One turn moves each row of this set onto another row. After a few examples, where does it send each row asked below?
vuko: [-11.4  -2.7  -8.0  -5.5  22.4 -11.2 -11.5 -21.4  -1.7  -4.7 -19.6  -0.1
  11.3 -19.6  -3.6  -4.9 -12.8   1.5  10.5 -13.7   1.5 -13.7   6.7   3.7
  12.4 -10.2  -9.8  -3.5  13.9  -4.1  -3.4]
Kuz: [ -5.0 -28.5   7.5   6.8   4.2   9.3 -12.5   4.1 -11.3  22.0  -2.7   4.3
  -7.2  15.7   7.9 -22.7  -4.0  -8.6   0.4 -13.8   2.6 -12.5  20.0  -4.0
  -3.2   9.7  -1.6   2.8  20.7  -1.2  -8.9]
tufu: [  9.2  -3.7   8.6  -5.1  -1.7  11.5  -4.8 -30.6  -9.9  -4.8 -25.7  23.4
  13.7   0.2  -0.1  -7.2  18.8   3.0   0.4   4.8   7.1  -5.8  11.1   8.3
  -2.2  -5.5   8.3  11.1 -11.4  -3.3   8.5]
Dakog: [ -4.4 -12.2 -14.9   7.2 -10.6   4.8   9.2  -1.9  15.6   4.2 -29.7   5.8
  -6.5   5.2 -12.9  -4.7 -15.1  16.3  -9.7   2.8   1.9 -21.3  -7.0   1.4
  15.5   9.1  -4.5   7.7   9.6  21.0   3.7]
Pidi: [ -0.4   3.2   4.8  18.2   4.5   0.1   0.7  -4.4   4.7  -9.9 -13.2   0.6
 -16.8 -11.7 -14.6 -17.7  -1.6   4.0  -1.4  26.6 -14.9  -6.9  15.7  12.0
   4.4   7.1  15.1 -14.5  -8.3   3.3  -7.0]
kebov: [  5.2 -21.9   1.5  10.0  -5.1  17.6  -7.6  12.9   5.2   5.9  -1.2   9.6
   1.6 -12.0  17.4  16.2  -1.8   0.1 -11.8   8.3   1.5 -16.3   7.3 -12.1
   8.3  16.9   3.0   9.1  10.1  -5.8   9.4]
Nelen: [  3.5   0.2   0.1  -5.1  -6.1  19.9  -3.8  -6.3   2.4  15.9 -12.0   2.3
  -3.8   5.6  12.6  -5.7  10.4  17.1 -15.4 -22.5  11.0  -6.8 -12.1  15.0
   6.1  -1.4   8.6 -18.7  -1.2  -3.2   7.1]
Zuvi: [ -5.1  -6.2 -19.2  -5.1  17.1  -9.6 -12.4 -12.6  -7.1  13.7 -11.4   1.2
  -2.6  -5.9  -3.9  -4.1   2.8   6.2   3.0  17.9  11.7 -11.3  13.0   1.8
  -0.7  -2.9  29.8  13.4 -10.2  21.4   5.9]
vugi: [ 12.9  -8.5  -2.8   9.8   6.5 -14.9  11.9  -6.2  -4.8   9.6   7.9 -14.9
  15.6  11.0  -3.8 -13.8  21.6  -5.2  -0.5  -2.0  -0.4 -16.5  10.9  10.7
  16.1 -16.3  12.8  -3.6  23.0   5.9  -1.1]
zesim: [  2.0 -17.3  13.1   4.2  -2.3   8.8  12.6 -13.7  16.9  15.2  -1.9   7.4
  -8.4   0.9  -0.3   1.7  20.4  10.1   7.7  -6.3 -20.6 -17.7   8.6  -9.8
   5.7 -23.0  11.4  -3.9  13.1 -11.0 -11.2]
biri: [ -1.4 -20.1  -7.1  20.6   5.8   3.4 -12.4  -0.8   5.4   6.8  -9.9 -12.0
  17.9  -2.3   1.5   7.9  -5.7  -1.6   7.4  18.8   2.7 -12.4  15.9 -20.3
   1.8  -5.8   2.5  -0.2  21.9   8.8 -22.6]
bagi: [ 15.4   1.5   8.6  -0.9  -6.6  -8.8 -11.5  -5.3  14.2  -0.5   8.5  -1.0
  -5.0  -4.7 -15.9 -36.0  10.5   5.9  17.0  13.6  -0.8   1.7   0.7   7.7
  18.7   3.2   8.0  -7.1   4.4   0.2  -1.5]
Gudo: [-15.0  -8.8   2.3   8.3   0.8   8.5 -25.1 -12.8   0.2  11.5 -23.6   2.0
  -4.7   2.6  14.6  -1.1  -4.9   7.0  12.4   6.3  -5.1 -24.5  18.2 -14.5
  12.1 -28.0   0.2  -6.9  -1.8  14.9  -7.1]
mulo: [  5.1   1.4  19.1   8.4 -19.9   1.9  -7.9  -3.4  -2.6  -7.1  -9.6   5.6
   2.5   2.4  -4.0  -9.5   3.0 -17.2 -18.0 -12.2   6.8   7.7   2.4   0.5
   9.2  11.1 -16.4 -13.6   8.0  -6.7   0.7]
bizu: [  8.7  11.0   4.8  -9.4  16.0  -1.5 -17.3  -3.0  -6.8 -20.5   0.1   2.2
  -3.6   2.4 -14.4   1.5  16.1  -7.4   4.8   4.9   9.2  -1.9  -1.9  -7.5
   8.2  -7.2   9.3  -3.6  -5.8  13.5  -9.9]
torad: [-30.1  -0.8  -3.6   6.4 -13.9  10.9  -9.6  -9.5  16.3  11.7 -14.2   1.0
  -5.5  -1.6   3.4 -14.4   4.6  11.5 -24.0   2.6   6.0 -15.2   5.5   5.7
   3.4   0.2   4.1   2.3  -5.9 -21.5  -0.4]
rof: [ -7.3 -21.0   1.9 -19.1   2.7   3.0  -1.3 -17.4  19.1   5.2   4.0  -6.0
  -9.6   3.5  -0.4  -9.9  10.4  12.4  -5.7  16.3 -19.6  -2.6   5.1  -7.8
  -5.0 -12.5  17.2 -23.1   3.4  10.2 -20.8]
Zar: [-20.7  10.1 -18.0 -17.1  -9.3  -8.5  -5.0  -9.1   2.3   2.6  -2.6   4.2
  20.2   9.2   2.2 -13.8  -8.5  13.7 -23.8   5.7   2.2 -17.7   0.4  -9.0
   7.2  -2.4  14.5  10.8  11.2   9.9 -10.3]
rebo: [-14.5 -21.4  31.0 -10.3   0.1  -7.7   5.6 -20.0   7.3  -2.8  13.1  14.7
   1.2  -5.4  13.1   2.2  10.9  15.2  -6.7   9.8  -2.9  -5.0   4.9  10.6
   4.1 -10.3  -6.3   0.8  -2.7  14.4   5.0]
Kef: [-11.8  -3.2  -2.7  -1.4  -1.2 -16.8  -5.4 -45.2   2.7   6.1 -18.7  -0.9
  15.5   0.7   6.8 -11.1 -20.3   9.3  -6.4  -5.1  -7.7  -9.7  13.8  -5.9
  -8.7   4.2  -8.1 -11.8   8.8   7.3  -3.3]
tokos: [  9.8  -2.9  10.4  -3.5   0.1   5.7  -6.6 -22.0   2.5   8.3 -28.0 -13.7
   4.5   4.6   4.2  -7.6 -11.2 -10.3  -0.7   3.1  -8.4  -6.8   8.6   0.4
 -33.7  -8.9   2.5   2.6  12.7  -7.4  -2.7]
kezi: [ -3.1  -7.5 -11.8   7.5  -0.1  14.6  17.7 -24.7   0.9   7.7  -4.3  -0.4
  12.6   1.1   7.7  -4.9 -30.3  -0.3  19.0  17.2  -5.3   0.0   7.1   7.3
  -9.4  -4.2  -3.4   6.3   4.5   6.1  10.7]
Lodo: [ -2.2  -9.1   5.1  -7.4  -7.0 -11.6 -14.4 -15.5   3.7  -0.6 -13.9   7.7
 -10.5   0.7   9.9  -2.3  20.8 -27.6  -5.5   9.0 -10.8  -3.2  -3.3  -1.0
  12.1 -17.4   9.0  -4.6 -17.4   9.2   7.1]
Guka: [  9.3  -6.9   9.3  10.6 -14.5   4.1  -2.3   2.4 -10.6   2.8   1.8   6.8
  13.0  16.5  13.4  -0.4  11.0 -11.1  -2.5   7.9   7.6   0.3   9.5  -1.7
  -1.8   3.6  27.6   5.6  -2.0  26.5  17.7]
kul: [ -8.8  -9.3  -3.3  -6.2  -2.4 -17.9   6.6   4.5  12.1   5.9   8.1  -6.3
  -9.9  -3.4  11.1  -7.1 -27.0 -21.2  -8.5   1.7   0.7  -7.2   6.9  -6.1
  11.6   0.1   1.7   2.7   2.6  27.7   7.5]
pafu: [  9.0   3.8  -4.4   2.3   7.1  -9.8   2.5  -8.2  -3.7  -6.3   5.6  12.6
  -4.4  -7.9  12.3  11.2   4.0  -7.1   3.3 -23.1  -7.4  -7.0   2.6   8.7
   7.9 -15.3  27.1   0.0  -7.0  10.4   5.7]
vedun: [-10.6  -7.7 -17.0   2.8 -22.9  -7.3  10.0  -4.2  13.7  18.3  -8.8  11.7
  -1.4  23.0  -9.3 -20.5  -3.2   0.7 -11.6  12.4  21.6  -8.2   3.6   6.7
  -3.7   1.0  -2.5   3.8   4.8  -0.1   6.6]
vimo: [-15.5  -3.6   0.7   1.9   0.6  22.0   1.7 -45.6  -0.7   3.1   1.1  -2.3
  18.7  -3.6   7.1 -11.2 -14.8  -0.6 -13.5   1.2   0.1  -4.9   4.6  -8.1
  -6.7  -0.9  -4.7 -14.9  12.7  16.3   3.3]
ruz: [ 10.0  -5.9  21.2  12.3   1.8  12.7  -5.8  -3.0   7.2  18.5   0.2  -0.7
   0.5   0.0   4.4 -12.5  -1.5  -8.3   0.2 -18.1   5.4  -8.6  12.3  -2.9
  -5.2  21.3 -13.1   8.3  20.1  -5.5   9.1]
Zuvap: [ 11.3  -4.2   7.8   6.5  -0.9 -18.0   0.2 -20.6   6.6   7.5  24.4  -8.1
   7.1  -4.4   5.4  -8.3   7.9  15.8  23.3  -7.8   3.7 -11.7  11.1   1.8
  17.3  -3.7   6.7 -12.4  -1.8  -2.2   5.6]
zudiv: [  8.1 -15.8   4.9 -16.4  -5.4  11.0  25.7  -9.5   4.0  -3.4   1.9   1.1
   9.2  13.1  15.1  -9.3 -21.8   3.0 -10.1  -0.3  -3.3   5.8  -6.6   6.4
 -11.5  -5.9   9.0   9.9  17.2   1.8  -2.6]
lazef: [  8.9 -18.3  13.0   2.7 -20.4 -23.2  -4.1 -25.7  17.0  -5.9   5.6   8.1
 -10.7  -7.2   3.4 -13.3  -4.0   9.2  11.7  17.9  -7.7  -1.3   7.8   1.4
  11.7 -14.8   5.3 -12.6  -0.4   9.2  13.8]
dor: [ 21.8  -3.7  -1.5 -11.0   1.6  15.7  11.7  -6.1  -1.7   9.1   1.5  13.3
  -5.9   5.2   2.8 -14.2 -14.8  -9.2  -6.8  15.2   4.0   2.5  -2.0 -18.7
   6.7  -9.9  13.6  -6.4  13.6  25.4 -16.0]
Fufi: [-11.5 -21.8  -7.0  13.8  -2.2  13.8 -25.7  -1.6  -2.6   8.7   5.6  12.4
  20.9   1.2   4.2  -4.7   3.2   9.8   8.6   5.9  15.1   1.0  19.1   7.6
  -2.1   7.8 -11.4  -2.0  15.4  -0.4  -6.7]
zakuv: [ -0.4  -0.7   0.8   4.1 -10.2  23.0   4.4   3.9  11.2  -9.1  11.2 -12.8
  -6.3  10.2  -7.7  -2.6  11.9  21.6  -4.9   3.6 -20.1  -8.0   2.2  -3.8
  16.8  -9.3  19.4 -11.8  10.2   5.3  -4.8]
zadad: [ -5.4 -13.2 -16.0  -3.2  -6.0  -3.2  -6.4   3.2   8.8  -4.7  -5.9   3.6
  -2.7   3.4  -2.2 -18.7 -20.3   4.7 -15.5  15.6  -0.4 -12.4   1.9  -8.5
  25.6  14.6  -0.4   8.0  23.7  18.3  15.5]

kezi goes to Fufi
kebov goes to Zar
mulo goes to kul
Now these:
Kuz goes to Dakog
Zuvi goes to tufu
torad goes to zudiv
Nelen goes to dor
Zuvap goes to bagi
zesim goes to zakuv
Pidi goes to rebo
Kef goes to ruz
Lodo goes to pafu

One turn moves each row of this set onto another row. After a few examples, where does it send each row asked below?
muber: [ -1.2 -29.0  19.5  13.7  10.9  -5.4 -10.2  -6.9  -5.4  -3.7 -11.2 -11.7
   5.1  10.7  -5.6  26.3  10.3   4.1  -8.8   1.6 -19.2 -11.5 -19.9  -5.6
   0.7  17.7   5.6 -16.8]
gop: [  5.1  -6.9  24.0  -5.5   5.7   7.6  -0.5   3.0 -13.5  -3.0   7.9 -17.7
  16.5  10.0 -21.6  27.1  16.2  19.0 -29.6  -9.3 -27.3 -26.6 -15.4  -0.2
 -12.9  18.5  18.7 -20.5]
Biza: [-26.5   9.5   8.1   4.5 -11.8   4.5   3.7   9.4 -11.6   9.7  -4.9   5.5
  15.7  15.9 -15.8   4.1 -12.1   3.7  -4.7  -5.1 -23.1  -7.2  21.4  -7.5
   9.4  18.7  16.8 -13.4]
kes: [ -8.2 -18.9  19.3  -4.5  -8.4  14.2   4.4  -4.2 -11.2   7.7   3.4  -1.7
  -1.1   4.3  -2.5  11.9  20.4  24.3 -10.9  -6.8 -24.1  -0.5 -10.7   1.5
   0.0  35.5  21.7 -12.8]
Balom: [  6.4  14.2   4.0  16.2 -14.9  11.4   5.5 -10.3   2.2  -7.9  23.3  -7.5
   5.8  -5.0 -16.8  28.4  -5.1   7.6 -32.4 -10.7 -23.0  -0.6  -5.8  -2.4
 -10.0  29.1  14.9 -12.8]
salek: [ -1.1 -13.6  16.8  21.5  -6.2   8.9  32.9  -6.2 -10.7   3.8 -16.1   2.9
   1.6  18.9 -18.2  34.8 -20.5   6.4  -5.2   2.0 -25.2   9.3  18.6  22.6
  -2.0   3.0  17.0 -14.6]
fet: [-13.7 -12.1  20.1 -19.6  -9.2   5.4   8.4  -4.1 -21.2   0.9  -4.5  13.4
  13.1   8.5 -15.4  41.1 -12.3   7.4 -21.7  -4.1  -8.4   1.9  12.4 -21.3
  -6.1  16.9   8.4   5.7]
nakuv: [ -7.0 -31.0  18.5  12.4  -0.8  -5.5   8.5  12.6 -20.6  -6.5  -1.2 -11.0
  12.5  32.5  -6.4   3.3   8.5   1.5  -9.8  -5.5 -10.9 -27.3   7.3   8.5
 -10.1   4.4  18.9   1.4]
Fegon: [-22.6 -24.1  15.3   2.1 -11.0  -1.5  24.0 -13.0 -12.3  -8.6 -21.1  -4.1
  15.7   9.7 -30.5  15.7  13.2   0.6   2.5  -4.0 -11.0  -2.2  22.5   2.8
 -10.0   2.2  20.6 -17.3]
bipev: [ -0.1 -14.3   5.1  10.1  -8.9   5.8  -1.3  -9.6 -10.8  -0.7 -29.9  -5.7
   6.4  18.4 -15.7   4.0  -6.2   8.0 -32.0 -19.3 -13.8 -10.5  22.2  20.7
  -5.3  11.3  27.7   9.9]
budu: [  0.0  -5.5   8.1  -5.6 -17.3   3.4  16.8   5.5   5.9  10.8  -4.7   2.5
   8.0   9.3 -33.6  24.7 -12.2  -5.3 -19.1 -28.0 -24.6  -2.9  32.5  15.1
  -6.1  14.5  19.9 -11.5]
Kab: [ 12.4  -9.7   8.6  21.2   0.6  -0.7  14.6 -11.2  -6.8 -20.7  -4.1  -3.3
  14.7   7.3 -18.2  52.2 -17.4   6.4 -20.2 -21.5 -18.6 -12.2  34.2   7.4
  -2.8  19.9  18.4 -17.8]
zeni: [ 13.7  -4.3  25.8  11.3  -9.3 -14.7  10.6  -8.7 -22.2  -0.4   9.6  -6.8
   6.7  10.1 -16.1  32.4 -13.5  14.9 -12.5 -17.0 -13.9  16.9 -11.5 -18.0
   0.8  19.9  10.1  -1.9]
Lezor: [-15.7 -33.7  25.2  19.2  -0.8   0.4  20.8  -3.2  -8.8 -21.5   5.3 -15.1
  19.3  28.5 -17.7  27.2  -6.7  11.6 -10.9  -5.6 -23.0 -16.0  26.0  -2.0
 -18.0   6.3  28.3 -24.1]
bilu: [-11.6   2.0  30.9  -9.9  -4.4   8.5   4.1  -8.3 -15.5  -1.5   1.2 -15.0
  10.9   4.8 -16.5  32.7 -23.0  11.7 -21.4 -11.9 -21.0  18.1 -12.6   2.9
  -5.8  20.9   6.1   4.8]
kod: [  6.1  12.1  16.1  32.1  -4.5   5.2   7.0  -4.7  -4.7  -7.8   6.0  -0.7
   5.0   8.5 -18.4  32.0 -16.7   5.6 -20.7   2.4 -20.7  -1.0 -19.3 -10.4
  -9.0   7.9   8.3 -14.9]
zorup: [ -9.1  -2.6  -2.2  42.7  -7.2 -13.6  23.4  -3.3 -20.1   1.3  -8.1 -14.5
  15.8  10.5 -15.2  26.2   1.7   6.2  -4.1   6.1 -33.6  -5.3   6.2  -1.7
 -12.8   9.5  13.9 -22.4]
des: [-16.8 -26.0   1.0 -11.0 -13.7   0.6  13.5   0.2 -16.6 -14.1   3.3 -13.2
  13.7   5.6 -18.3  17.3  -1.6  15.8 -21.7 -13.0 -17.8  -9.1  36.9   3.3
  -4.1  13.8  13.5 -37.0]
mumaf: [-10.3   8.4  12.1  12.0 -14.0  13.0  -1.9 -10.2   9.0   4.8   3.6   5.0
  -2.6  -0.8 -19.1  18.4 -12.0  -2.8 -18.7   0.7 -20.3  10.2  -9.7  -4.6
  -0.2  19.2   6.1  -2.4]
riso: [-17.2 -30.5   9.4   2.8 -11.7  -0.2   2.7  -7.2 -26.4  -4.9 -18.4  -3.4
   9.1   1.5 -15.0  15.8  22.4  18.3 -16.5 -12.1 -20.9 -21.5  20.6  -2.6
 -11.4  18.9  10.3  10.0]
borub: [  9.9 -14.6  -2.9  20.6  -9.4  -2.6   2.8 -12.5 -18.9  -6.8 -19.2 -10.6
   4.4  16.9 -10.1  15.0  -3.0  22.5 -41.4 -18.9 -20.4 -13.5  25.3  23.0
 -15.5  18.1  23.8  -5.4]
Gatat: [ 10.3 -15.3  10.6  25.6  -5.9   0.5   7.7  -9.3 -20.9   1.1 -26.1  -3.1
   8.5  37.5 -13.4   7.1 -13.5  16.4 -31.4 -12.1 -21.6 -13.3  15.1  13.6
  -8.8   7.2  25.5  -4.0]
Dumuv: [ -7.6 -23.9   3.9   1.3  -5.0   6.3  14.2  -9.4 -35.9  -9.6  -3.9 -15.7
  23.0  26.6  -3.0  11.9   6.6  17.8 -27.3  -4.0 -29.8 -25.6  11.6  14.1
 -13.1  26.0   3.4 -20.4]
bomor: [-18.4   3.4   3.7  16.8  -0.1   5.1   2.3  -5.9  -4.0 -13.8  16.7 -24.9
  19.6  -2.3 -17.4  32.0   0.9   5.6 -24.5  -1.0 -26.3 -20.6  30.5   7.5
  -4.9  22.4  27.8  -0.7]
kugev: [  4.6  -1.4  20.0   2.2  -5.8 -19.2   4.1 -12.2  -4.3  -0.7  20.2 -22.2
   6.5   9.0 -17.3  33.6  -6.3   1.4 -23.8 -15.1 -16.0  13.6  -9.5  12.8
 -19.2  27.6   5.0  -5.4]
lonek: [ -7.2 -21.1   5.1  -9.9  -4.4   6.3  21.0 -13.7 -11.6  -7.6  15.7 -20.4
  19.7  11.6  -4.1  46.3  -8.7  -5.4 -33.8   3.4 -18.4   3.2   4.5  12.2
 -22.3  26.1  10.0  -5.2]
porog: [  6.5 -18.1  11.4   9.7 -12.1 -19.1  28.3   9.7 -17.6   2.6   8.6   2.8
  10.5  21.7  -7.5  36.1  -1.3  -3.6 -10.2  -8.7  -4.1   4.9  -5.6  -8.7
 -26.1  11.5  16.6  -9.6]

zorup goes to bomor
Balom goes to mumaf
salek goes to Kab
Now these:
riso goes to nakuv
Gatat goes to borub
Lezor goes to des
lonek goes to fet
kes goes to muber
zeni goes to kugev

